128 stands for zero in the data rows.
Here is a table of points, one per row:
[108 140 128 144 121 178 159 106 131 113 152 162 149 126 153 149 128 109 128 114 127 123 127 142 138 123 102 114 153  95 146  93 109 119 109 129 102 149 125  63 145 157 114 131 124  49 136  90 150 158 117 146 126  78]
[125 106 102 140 124 130 164  99 130 124 110 172 108 123 134 117 113 156  65 142 113 108  72 170 145 122 144 154 150 139  94 122 154 137 120 129  97 104 122 107 132  61 119 172 141 131 133 155 121 127 129 135 115 131]
[127 103 147 173 170 114 101 112  91 121 114 121 169 161  99 115 131 165 157 160 135 118 121 143 116 117 131 150 106 112  89 150 124 132 132 119 138  86 143 146 135 165 114 126 104 128 142 100 142 154 183 111 141 118]
[120 103  86 130 127 131 134  99 124 131 127 117 155  97  86 148 144 158 168 109  97 119 129 158 172 164 112 110 123 144 127 154 158 118 121 153  72 106 162 134 116 121 219 139 120 169 114 150 129 153 100 120 115 122]
[147 135 130 140 130 123 146 184 131 141 146  73 105 135 127 123 133 106 132 119 142 130  58 115 117 137 146  77 123 113 158 104 179 126 117 107 130 147 189 133 171 127 117 190 106 122 110  91 125 118 108 134 107 126]
[127 135 148 140 136 107 134 110  59 117 123  89 118 131 108 108 141 105 141  94 114 139 136 150 108 118 115 136 157 111 129 131 103 124 131 132 104 120 121 102  86 125  86 127 126 157 129 169 182 160  87 115 144 131]
[148 157 102 116 114 153 118 158 123 109 109 157  89  88 112 117 133 145 137 143 116 134  53 113 159 144 148 150 142 117 144 112 142 139 125 152 105 110 120 174  87  94  94  24 110  86 126 119 130 118 129 108 100 145]
[133 156 122 145 158 177 153 118 133 120 161 117 110 143 133 128 104 163 128  91 126 174 166 148 115 155 149 139 166  88 161 146 117 142 213 133 130 116 127 143 163 131 114 126 185 146 117 106  45 132 103 118 142 138]
[ 87 126 130 117 194 148 181 182 155 124 107 130 118 118 123 129 111  95 164 121 143 187 111 125 144  68 120 171 108 104 132 132 120 105 211 122 157  98 109 119  89 121 198 116 125 107 112 162 101 119 111 122 123 124]
[134 137 150 129 140 101 116 167 121 103 140 139 130 119 123 122 106 159  19 104 141 108 153 167  96 134 128 140 115 134 129 157 144 133 117 120 120 111 104 148 121 179 143 138  85 100 116 153 120 173 105 113 145 147]
[ 80 130 140 136 168 125 161  82 171 129 127 113 117 133  72 115 110 121 117 126 114 197 118 110 119  94  94 101 113 177 101 107 121 135 172 123 142 164 122 145 160 134 105 115  89 121  95 168  99 116 128 141 129 135]
[118 101 146 134 127 153 120 163 102 151 126 158 105 129 148 119 149 107 130 174 148 146 180 145 119 160 153  71 107 105  82 105 111 145 102 102  94  91 115 107 156 149 127  87 127 131 126 154 102 113 149 112 148 144]
[125 140  85 112 135 123 121 182  97 166 130 154 186  93 144 109 100 181 126 158  97 140 129 118 139 116 130 163 138 137 111 125 131 130 122 165 142 166 158 118 141 139 127 149 113 155 129 111 131 135 138 134  95 133]
[134 174 148 141 111 120  95 159 116 106 115 191 168 134  98 115 156  98 138 149 124 140 107 110 128 130 156 110 107  86 135 122 109 120 121 113 113 141 112 149 178 128 131 174 143 151 114 154 146 115 146 149 136 149]
[120 113  97 107 138 109 102  98  98 123 126 182 149  95 148 111 119 124 126 130 136 150 180 131 144 100 109  71 125 136 127 146 151 128 131 159 135  92 144 111 169  50  98 158 128 126 120  92 137 155 139  99 113  76]
[141 116 140 119  52 112 106  91 135 117 168 123 113 133 201 144 119 127 150 107 130 120 109 150 129  73 161 147 116 107 109 156  91 118 124 130  99 100 121 152 147 149  96 139  84 161 128 155  92 162 105 120 121 154]
[ 15 148 121 122  94 146 110 152 132 133 109 112 115 138  87 127 144 108  95 113 118 154 133 115 110 137 181 138  87 154 139 130 168 122 115 129 130 115 168 135  75 137 106 128 158 138 207  95 134 120 105 125 106 140]
[128 121 131 124 129 112  82 182  89 113 125  89 123 151 142 210 130  98  81 151 128 131 115 139 154 117  95 151 118 129 119 125 105 124 124 120 113 150 104 127 143 127 129 124 137 172 130 123 107 145 191 140 136 118]
[123 157 145 117 101 142  99 129 132 165 151 113  83 154 151  42 135 127 133 143 145 137 126 115 128 158 132 166 137 144 121 123 118 106 128 134  77 104 129 108 100 133 191 152 134  84 109 142 143 143 164 114 142 110]
[136 143 118 117 116 151 147 123 115 141 130 122  92 150  99 132  41  88 136 128 130 121 176 163 167 140 141 101 125 141 146 133 103 153 109 121 161 136 108 166 155 134 134 123 124  90 119 127 152 147 130 154 110 151]
[232 129 135 119  65  99 118 130 133 143 117 115 155 130  71 118 102 124 148  99 125 115 162 128 122  70  85 144 106 116 106  88 165 120 121 111 126 118 169 117 114 122 119 116 195  84 223 145  44 135 104 124 121 120]
[139 164 128 144 117 161  98 144 155 108 116 100 140 149 137 114 125 160 151 111 154 124 122 125 126 127  76  85 149 162 103 156 106 148 121 125 178 104 109 129  62 140 104 137 128 167 118 101 148 124 102 137 146 152]
[115  84 132 147  84  79 116 165 119 140 121 159 129 140 143 124 154 124 148 124 108 120 147 107 132 133 126 158 133 123 156 130 105 155 132 108 128 156 106 130 109 144 124 149 128  97 102  85 105 102 127 145 155  90]
[135 139 133 113 121 158 125  95 149 160  79  89 143 137 135 121 145 104 105 133 129  86 108 110 161 175 143  83 120 121 110 135 106 118 133 115 168 120 123 120  69 145  94 121 143  94 109 182  92 128 137 117 156  97]
[136 117 124  97 129 125 111  88  97 130 109 130 143 148 127 198 142 166 104 139 169 161 130  87 111 112 150 139 123  99 153 153 110 134 125 101  98 168 136 128 116 138 123 119 121 133 130 145 164 114 127 152 158 112]
[112 160 142 100 137 104 115 127 130 136 140  85 134 127 148 135 145 163 154 136 109 122 107  87 133 120 134 153 135 131 154 146 123 145 102 112 127  69 105  99 166 140 118 125 127 127 130 121 141  77 115 113 179 103]
[124  89 128 123 126 157 129 100 155 120  88 101 100  76 129 123 162 147 132 152 124 117 165 105 161 124 105 126 163 112 168  86 132 140 123 149 155 148 111 156 149 109 125 203 113  98 154 122 131 129 157 133  95 175]
[124 132 152 132 135 124 128 110 153 132 138 148 121 143 144 159  86  84 132  92 130 104 168  93 149 160 134 164 125 120 127  74 189 122 123 118 124 108 171 127  92 118 115 116  91 184 112 101 147  95 104 119 114 137]
[159  99 124 144 120 123 129 126 157 151 136 126 119 127 107 125 171 129  49 101 137 134 138  92 151 129 149 140 140 139 125 134  90 111 129 119 130 100 117 114 154 154 139 120 134 147 124 104 165  83 109 104 135 104]
[126 140  95 149 127 106 138 164 120 103 147 136 134 122 128 128 163 171 135 117 110 102 163  95 154 151 139 109 110 130 125 152 141 115 136 144 139 159 159 111 153  52 126  81 103  88 132 164 136  91 141 151 114 137]
[141 107 136 107 130 144 146 161 137 136  80 201 102 153 115 137 124 126 158  95 126 115  98 141 126 163 116 116 128 172 129 146 117 130 169 125 141 120 121 115 158 164  98 158 119 137 155 178 152 139 108 103 148 109]
[140 110 117 135 138 177 113 120 128 128 147 122  93 127 155 123 119  97 132 113 103 117 123  85  75 129 108 124 114  97 132 163 185 134 113 152 133 155 146 157 138 148 130 135 133 127 127 131 143  81 114 147 111 127]
[117 104 133 126 175  93 124 160 148 151 163 131 154 138 165 117 137 114 138  96 142 117 133 145 156  99 105 102 124 146  91 136 125 125 121 120  85 168 106 178 139 140 104 109 164 134 134 112 147 151  98 135 168 190]
[123 124 147  92 155 107 110 103 116 104 118 140 141 136 150  40 162 122 123 105 133 114 124 137 109 108 115 121 146 136 141 134  96 107 116 104 139 150 132 116 134 136 193  78 121 174 135 105 125 131 124 151 106  98]
[130 130 146 153 123 122 102  92  89 149 150 137 140 140 116 129 157 112 141 145 153 123 122 113 159 113 134 160 108 138 163 144 130 153 127 146 150 158  84  80 134 152 119 113 136 129 116 120 122 113 141 141 132 129]
[119 127 113 146 161  78 132 109 158 113  82  98 114  90 157 130 102 165 139 125 134 115 135 153 113 133 163 141 126 132  91 106 150 161 113 158  97 161 128 103 144 126 124 111 181 127 102 154 133 146 131 148  74  92]
[136 130 126 129 116 161 149 130 175 116 132 107 100 112  97 109  90 127 130 165 137 103 133 165  98 169 109 175 106 125 147 131 111 121 110 113 153 165 124 128 151 107 103 122 111 177 126 106 127 160 128 143 156 121]
[138 151 130 115 156  98  91  99 117 132 124 116 116 143 148 135 137 108 148 159 126 119 121 161 142 104 159  81 151 132 100 124 124  98 132 110 137 169 111 112  87 134 191 142 115 113 144  79 123 112 125 133 163 118]
[127  89 139 121  93 148 147 109 147 114 148 131 103 130 126 138  63 160 154 121 118 127  77 127  84 143 126  83 120 130 152 124 118  96 113 129 167 143 108 132 125 106 200  96 145 141 136 112 141 160 154 129 142 151]
[139 137 138 116 170  98 149 115 131 130 151 138 164 123 102 180 136 116 136  97 136 124 103 124  83 171 104 155 123 161  93  96  82 132  95 138 159 103 118 161 103  82 122 147 133 103 116 122 102 125  99 119 108 156]
[135 119 139 136  97 154 156 109 130  97 144  87 202 121 121 119 122  89 133 157 142 115 127 115  99 146 160 141 118 145 142 122 110 146 148 139  89 149 102 131 144 100 136 122 114 119 143 125 144  89 154 118 122 131]
[135 115 118 137 105 125 134 121 126 138 139 129 149 143 168 155 158  99 110 164 122 132 128 153  99 105 106 152 202 127 137 131 193 142 131 120 204 105 188 136 140 145 139 104 146 118 106 148 142 139 154 111 126 150]
[148 169 115 119 140 108 191 131 150 125 143 146 105 100 127 167 154 158 135 181 113 125 165 130 115 113 112  95 118 134 162 120 137 100 130 153 116 102 127 139  56 139  96 141 141 162 116 123 144 116 184 121  81 135]
There is one direction along which these points spread out most. Take the direction at right angles to it along which they spread out most. Go by this last direction. For each point below, how far along it does it lie, from 0 to 99? 50 is the average, and the first point above lies past it. One standard deviation of the points above along it is 16.
[119 127 113 146 161  78 132 109 158 113  82  98 114  90 157 130 102 165 139 125 134 115 135 153 113 133 163 141 126 132  91 106 150 161 113 158  97 161 128 103 144 126 124 111 181 127 102 154 133 146 131 148  74  92] 65
[147 135 130 140 130 123 146 184 131 141 146  73 105 135 127 123 133 106 132 119 142 130  58 115 117 137 146  77 123 113 158 104 179 126 117 107 130 147 189 133 171 127 117 190 106 122 110  91 125 118 108 134 107 126] 57
[148 169 115 119 140 108 191 131 150 125 143 146 105 100 127 167 154 158 135 181 113 125 165 130 115 113 112  95 118 134 162 120 137 100 130 153 116 102 127 139  56 139  96 141 141 162 116 123 144 116 184 121  81 135] 63
[139 164 128 144 117 161  98 144 155 108 116 100 140 149 137 114 125 160 151 111 154 124 122 125 126 127  76  85 149 162 103 156 106 148 121 125 178 104 109 129  62 140 104 137 128 167 118 101 148 124 102 137 146 152] 28
[ 87 126 130 117 194 148 181 182 155 124 107 130 118 118 123 129 111  95 164 121 143 187 111 125 144  68 120 171 108 104 132 132 120 105 211 122 157  98 109 119  89 121 198 116 125 107 112 162 101 119 111 122 123 124] 5
[133 156 122 145 158 177 153 118 133 120 161 117 110 143 133 128 104 163 128  91 126 174 166 148 115 155 149 139 166  88 161 146 117 142 213 133 130 116 127 143 163 131 114 126 185 146 117 106  45 132 103 118 142 138] 19
[139 137 138 116 170  98 149 115 131 130 151 138 164 123 102 180 136 116 136  97 136 124 103 124  83 171 104 155 123 161  93  96  82 132  95 138 159 103 118 161 103  82 122 147 133 103 116 122 102 125  99 119 108 156] 37
[127 103 147 173 170 114 101 112  91 121 114 121 169 161  99 115 131 165 157 160 135 118 121 143 116 117 131 150 106 112  89 150 124 132 132 119 138  86 143 146 135 165 114 126 104 128 142 100 142 154 183 111 141 118] 54
[126 140  95 149 127 106 138 164 120 103 147 136 134 122 128 128 163 171 135 117 110 102 163  95 154 151 139 109 110 130 125 152 141 115 136 144 139 159 159 111 153  52 126  81 103  88 132 164 136  91 141 151 114 137] 77
[135 119 139 136  97 154 156 109 130  97 144  87 202 121 121 119 122  89 133 157 142 115 127 115  99 146 160 141 118 145 142 122 110 146 148 139  89 149 102 131 144 100 136 122 114 119 143 125 144  89 154 118 122 131] 57
[136 117 124  97 129 125 111  88  97 130 109 130 143 148 127 198 142 166 104 139 169 161 130  87 111 112 150 139 123  99 153 153 110 134 125 101  98 168 136 128 116 138 123 119 121 133 130 145 164 114 127 152 158 112] 60
[138 151 130 115 156  98  91  99 117 132 124 116 116 143 148 135 137 108 148 159 126 119 121 161 142 104 159  81 151 132 100 124 124  98 132 110 137 169 111 112  87 134 191 142 115 113 144  79 123 112 125 133 163 118] 48
[120 113  97 107 138 109 102  98  98 123 126 182 149  95 148 111 119 124 126 130 136 150 180 131 144 100 109  71 125 136 127 146 151 128 131 159 135  92 144 111 169  50  98 158 128 126 120  92 137 155 139  99 113  76] 84
